In the rows, zero is written as 128.
One turn moves every row onto another: examples first, then more rows asked:
sati: [120 135 138  99 141  97 123 191 151 125  82 159 153 112 110 137 126  96
 113  87 128 149 134 112 137 112 108 133 129 145 161 155 116 106  68 111
 120 117 116 111 145 116 140 146 114 121 142 110 110 147]
Sif: [169 146 164 121 130 163 119 149 116 121 144 150 112 153  78 120 122 136
 129 121 117 125 143  96 109 117 131  73 143 125 115 140 137 160 149 134
 111 141 162 131 164 123  81 101 117 128 130  99 134 130]
Zeni: [107 137 166 103 130 167 138 139  92 160 100 124 118 151 131 110 137 139
 131 118 106 161 135 116 144  67  71 120 124  92 152 119 111 142 107 127
 103 124  82  87 145 124 133 111 117  88 146 172 126 105]
Fese: [123 140 118 175 122  96 162 180 116 129 105 158 111 100 123 153 157 118
 111 136 141 151 128 126 125 141 163 139 126 135 134 114 125 125 137 126
 128 111 123 143 126 117 131 142 158 116 131 112 144  91]
gug: [130 140 136 186 161 103 150 179 125 135 108 170 112 143 136 157 145 135
 149 136 136 161 137 131 136 148 164 137 132 154 131 109 138 150 136 116
 119 113 146 146 127 123 138 151 138 125 126 113 137 105]
Rur: [107 126 146 169 147  88 164 189 114 129  95 167 117 115 122 138 155 117
 131 141 137 168 115 123 140 134 126 148 113 164 151 117 130 144 140  99
 117 132 140 170 145 129 150 130 137 128 139 115 144 108]
Navol: [144 149 116  76 128 116 133 159 144 175 117 143 105 124 107 132  93  94
 151 142 101 163 122 157 142 111 111 154 105  91 133 136 106 145 108 134
 120 176 120 176 104 106  79  94 114 127 114 136 129  94]
zuk: [107 124 170  96 138 163 134 140 103 168 109 127 111 166 123 125 137 158
 139 128 120 163 131 119 150  76  81 116 132 102 171 111 131 125 101 126
 114 117  88  94 163 125 132 118 121  71 144 160 122 134]
Lib: [130 143 133 114 147 118 115 171 124 169 113 143 100 115 123 136 103 115
 146 138 118 179  96 170 134 102 107 159 102  86 142 153 103 148 108 133
 106 174 145 145  97 100  86 106 106 134 110 160 133 113]
Bitan: [128 135 142  82 139 126 115  96 109 140  90 123 141 194 118 128 122 120
 143 149 143  97 118 154 118 101 120 144 118  90 159 110  97 139 159 120
 125 154 126 156 179 113 148 117 107 100 149 130  82  95]
paban: [125 124 138 105 151 132 114  81 107 175  98 107 150 191 138 135 112 135
 127 126 128 107 122 147 133 107 131 137 103  93 144 105 107 144 151 113
 123 143 119 147 190  96 142 140 117 111 144 121  90 113]
Kotop: [153 124 148 109 121 167 111 135 118 134 134 140 118 168  79 112 134 119
 131 104 125 136 148 112 106 115 119  62 124 136 121 130 152 153 155 106
 109 129 149 146 180 128  97 102 122 138 104 104 156 131]
Let: [124 126 118 101 137 121 114  84  88 133  91  99 150 171 119 121 128 138
 144 133 139 106 116 148 116 135 109 121 129  58 154 122 108 118 151 107
 131 162 123 145 169 114 135 111 111  95 152 140 115 112]
tera: [114 138 138 179 145 103 163 175 129 143  80 148 105 121 125 146 134 117
 132 139 149 163 134 117 131 128 138 158 122 164 147 137 122 158 151  92
 121 120 150 169 143 116 145 154 138 121 124 117 127 119]
Mano: [143 116 127  97 150 121 122  89  99 153  91  95 167 181 110 129  97 125
 148 152 137  94 109 143 131 110 122 147 110  86 155 129 112 142 152 101
 130 141 126 138 155 113 135 135  93 106 139 142 100  91]
bani: [135 129 116  90 137 123 120 149 131 169  97 147  86 117 111 138 109  94
 131 130 110 164 113 166 122  91 116 161 105 101 146 140 102 142 112 159
 117 167 128 170 107  92  78 124 115 140  86 143 135 113]
vonar: [123 141 140  96 146 100 125 195 118 116  93 164 166 120 115 113 141 101
 108  74 126 169 149 111 145 121 116 119 134 152 169 152 121 111  88 120
 117 137 111 123 135 105 130 139 110 123 148 100 112 147]
leg: [173 129 156 123 130 155 126 148  95 110 136 145 114 158  82 122 131 137
 137 113 121 108 150  87  93 118 131  66 129 137 133 152 142 154 142 125
 103 140 137 132 152 138 100 113 113 145 105 111 128 121]
Kav: [137 126 102  62 176 115 132 146 132 140 100 172 109 141 131 127 123 125
 188 121 103 152 135 124 148 111  76 108 145 106 170 118 105 124  85 132
 140 111  92 128 115 121 118 157 130 105 141 125 113 122]
tiv: [153 108 156 131 112 173 140 157 102 128 144 134 143 172  91  85 125 118
 115 119 131 131 159  96 107 125 125  67 127 121 140 130 118 156 144  97
 112 128 132 121 156 127  97 118 126 147 116 111 157 123]
mufu: [146 128 168  98 122 147 137 173 132 135  80 129 157 133 115 132 122 128
 125 125 127 111 133  84 165 118 127 102 161 131 130 144 142 120 119 153
 115  87 114 103 138 137 134 110 105  89  95 154 133 141]
pim: [141 147 129  83 138 127 124 144 133 176 104 151 113 127 117 120 102 107
 151 140 114 161 126 166 150 124 111 143  83  96 133 123 113 126 104 138
 125 174 117 166  72  97  89 115 121 133  96 152 135 101]
ritos: [132 126  95 105 160 116 134 136 124 137  97 180  99 138 132 129 125 121
 181 113  94 146 135 125 151 133  77 111 137 104 174  98  95 118 101 124
 142 121  94 126  94 128 123 149 126  96 136 135 115 143]
Zed: [119 137 133 102 143 107 117 172 116 157 120 143 116 141 143 126 124  90
 136 135 113 167 131 162 128 100 115 140 106  75 155 148  85 139 100 154
 133 178 131 166  94  85 102 121 115 143  90 157 122 108]
vef: [125 150 146 170 136 121 150 170 142 126  92 160 104 127 132 137 138 116
 131 151 158 164 123 129 137 141 163 153 132 174 137 114 108 146 142 113
 125 122 129 150 140 128 140 133 151 125 136  99 143 103]
tubib: [152 114 147 113 124 153 120 152 104 138 171 149 142 166  67 113 124 122
 126 105 127 124 146 111 117 112 134  78 125 126 126 133 162 151 139  99
  96 136 140 123 172 122  94 113 117 140 132  95 125 114]
goluk: [155 123 176 112 122 132 133 151 105 138  80 126 165 137 117 146 128 103
 119 123 123  97 125  83 162 119 121  97 152 119 139 153 152 110 124 147
 139  92  99 116 138 142 132 109 127  98 102 146 123 134]
kipi: [124 127 138 108 150 144 121  84  96 146 105 104 159 178 110 141 125 131
 124 124 130 107 101 157 137 102 126 135 115  94 137 105  88 132 150 116
 121 161 110 122 181  98 141 132 113 119 152 145  87 118]

mufu moves to sati
Zeni moves to goluk
Kotop moves to vef
And these:
paban moves to Sif
Lib moves to Mano
Zed moves to Let
pim moves to kipi

One turn moves every row onto another: examples first, then more rows asked:
mivig: [ 81 137 136 116 122 146 133 139 125 146 117 140 116 144 147 119  78  88
 126 127 137 109 155  83 113 146 149 127]
fug: [158 120 143 132 159 106 135 165 141 144 148 117 126 161  76 125 111 108
 145 197 126 108 155 157 114 143 127 119]
Sozu: [123 173 141 127 160 120 155 129 185 163 142 107 134 139  94  96 176 133
 117 109 116 143 145 122 130 142 146  82]
koseb: [133 131  86 138 118 130 156 159 123 145 118 129 106 134 157 136  76 100
 114 124 105 125 137 116 121 148 117  97]
bak: [121 135  90 126 127  97 126 137 223 109 129 148 116 139  89 133 140 126
 111 122 134 110 142 105  95 131 129 116]
lasum: [136 131 150 111 160  99 112 135 145 152 155  96 132 148  93 100 170 153
 132 162 146 153 157 143 139 114 127 107]
zedi: [118 123 133 119 145 131 151 115 182 154 161 110 153 130 103 100 165 163
 110 153 155 148 129 119 133 146 136  80]
Nefuz: [140 130 138 136 132 100 115 140 132 155 150  94 121 159  61 122  96 135
 121 185 119 138 173  99 134 122 114  98]
puz: [ 96 133 108 158 170 129 110 142 179 150 123 148 152 109  94 104 129  95
  97 143  94  89 138 108 103 145 125 113]
Sege: [133  87 127 132 125 158 132 146 170 157 133 120  85 190 103 131 136 119
 163 154 131 103 154  93  80 139 125 113]
Ked: [105 144 125 119 114 133 158 157 143 116 139 129 142 173 160 113  76 111
 143 126 138 105 139  87  89 135 120 125]
Zomop: [112 149 139 136 174 135 160 128 187 164 120 120 123 147 112 100 176 124
 107  96 136 121 116  98 100 144 143  90]
teros: [109 123 156 130 172 134 128 142 122 154 142 138 172 143  77 114 133  90
 128 114  96  96 139 106  90 104 139 136]
monon: [147 124 146 141 131 102 122 126 130 153 163 105 130 157  56 127 104 127
 112 185 119 133 176  98 124 134 127 110]
dek: [ 90 129 102 117 158 125 129 143 138 115 137  95  98 122  94 117 146 107
 162 139 172 139 123 102  58 130 130  94]
rugif: [154 142 133 118 124 129 150 114 164 139 150 124 114 156 113 151 195  99
 147 141 132 145 133 141  89 152 136 107]
Resul: [114 144 107 105 122 141 135 145 133 105 138 154 115 171 141 107 117  95
 158 133 108 141 158 114  84 136 174  98]
gos: [132 149 151 114 131  95 111 160 140 134 133  95 145 165  78 135 140 107
 133 155 114 133 184 139 133 113 118 143]
bilu: [126 123 140 128 136 144 121  92 129 155 163  97 169 130 103 134 177 107
 131 133 105 159 145  89 114 129 112  97]
dutiz: [129 127 142 139 161 149 150 151 191 172 135  86 140 119 124 107 170 131
 131 135 131 127 135 139 132 162 114  89]
dov: [102 119 135 146 153 160 153 147 196 162 117  98 140 127 124 115 165 136
 114 123 145 117 109 104 102 143 114  83]
sep: [124 114 121 117 120 132 123 146 103 128 156 123 163 114 142 119  86 125
 130 123 123 139 112 108  85  97 119 120]
pom: [ 95 119 112 107 125 128 167 161 131 103 120 134 136 132 115 121  76  94
 140 118 137 110 152  82 101 141 146  95]
kudi: [104 144 108 126 187 114 130 134 124 142 149 102 144 147 129 121 127 114
 145 110 153 141 100 101  91 130  79 133]
nifim: [ 54 169  91 134 154 131 130 135 126 161 119 126  99 147 108 138 135 109
 122 148 144 148 115 115 105 145 105 103]
fis: [113 114 133 110 117 139 110 133 121 117 151 127 166 109 151 122  82 115
 132 122 127 144 134  97 103 107 137 118]
vegu: [110 131 116 130  89 100 150 151 148 138 115 149 130 147  72 141 120 138
  75 136 135 125 130 104 107 122  91 113]
Nipu: [131 124 137 137 167 115 124 158 145 173 137  88 132 129  84 114 144 145
 133 166 123 148 149 145 156 129  96  79]
galo: [111 131 114 107 125 140 130 145 128 112 139 151 115 177 135 111 118 104
 171 122 102 148 156 110  78 125 168  95]
Nofu: [105 125 108 100 123 146 125 144 118 117 140 147 108 159 116 117 123 101
 171 127 105 152 151 109  78 119 173  91]
gul: [157 113 147 137 144 111 141 165 145 140 147 121 140 157  74 141 120 103
 137 192 121 115 162 153 116 157 115 127]
Gesef: [ 79 130 108 134 142  95 117 156 153 144 118 146 147 114  77 109 106 130
  79 131 111 111 127 110 120 122  95 114]
segev: [149 145 126 158 128 130 162 122 145 165 147 128 135 113  91 138 140 111
 110 160 108 144 107 122  99 159  96  67]
gapi: [109 113 132 120 116 134 117 133 106 131 153 131 162 112 148 125  81 124
 124 124 125 141 123 110  95 101 135 119]
puvu: [112  97  93 141 160 142 102 112 196 146 158 115 139 164 128 119 140 130
 128 142 120  93 152  78 108 126 126 129]
Zut: [138 155 157 130 122 104 120 153 151 138 144  92 139 172  71 148 139 105
 136 153 103 132 190 126 123 122 123 137]
Biza: [126 133  91 128 109 132 143 161 112 159 109 142  88 148 151 136 100 104
 119 124 105 138 131 125 108 148 110 113]
mav: [ 92 105 128 119 185 130  96 133 154 149 156 118 142 161 111  93 141 112
 146 125 111  88 149 101  96 106 145 148]
Vuniv: [114 113  91 128 129 115 132 161 205 133 128 129  71 172 100 126 124 138
 142 147 139  99 137 114  90 132 119 107]
renon: [128 118  89 133 108 125 154 165 117 147 108 135  96 138 151 137  91 104
 117 120 108 131 139 125 109 150 114 100]
ruv: [142 163 138 134 163 100 141 161 157 158 144  98 109 152  82 105 161 141
 140 164 122 137 149 163 126 120 130  82]
zepa: [ 89 119 130 120 159 141 154 119 183 146 131 133 156 145 104 109 175 148
 102 122 157 139 111  94 116 140 135  88]

segev moves to rugif
kudi moves to nifim
renon moves to galo
And these:
dov moves to Zomop
Ked moves to mivig
koseb moves to Resul
teros moves to vegu
fug moves to gos
Biza moves to Nofu
zedi moves to dutiz
puvu moves to puz
mav moves to Gesef
monon moves to gul
ruv moves to lasum

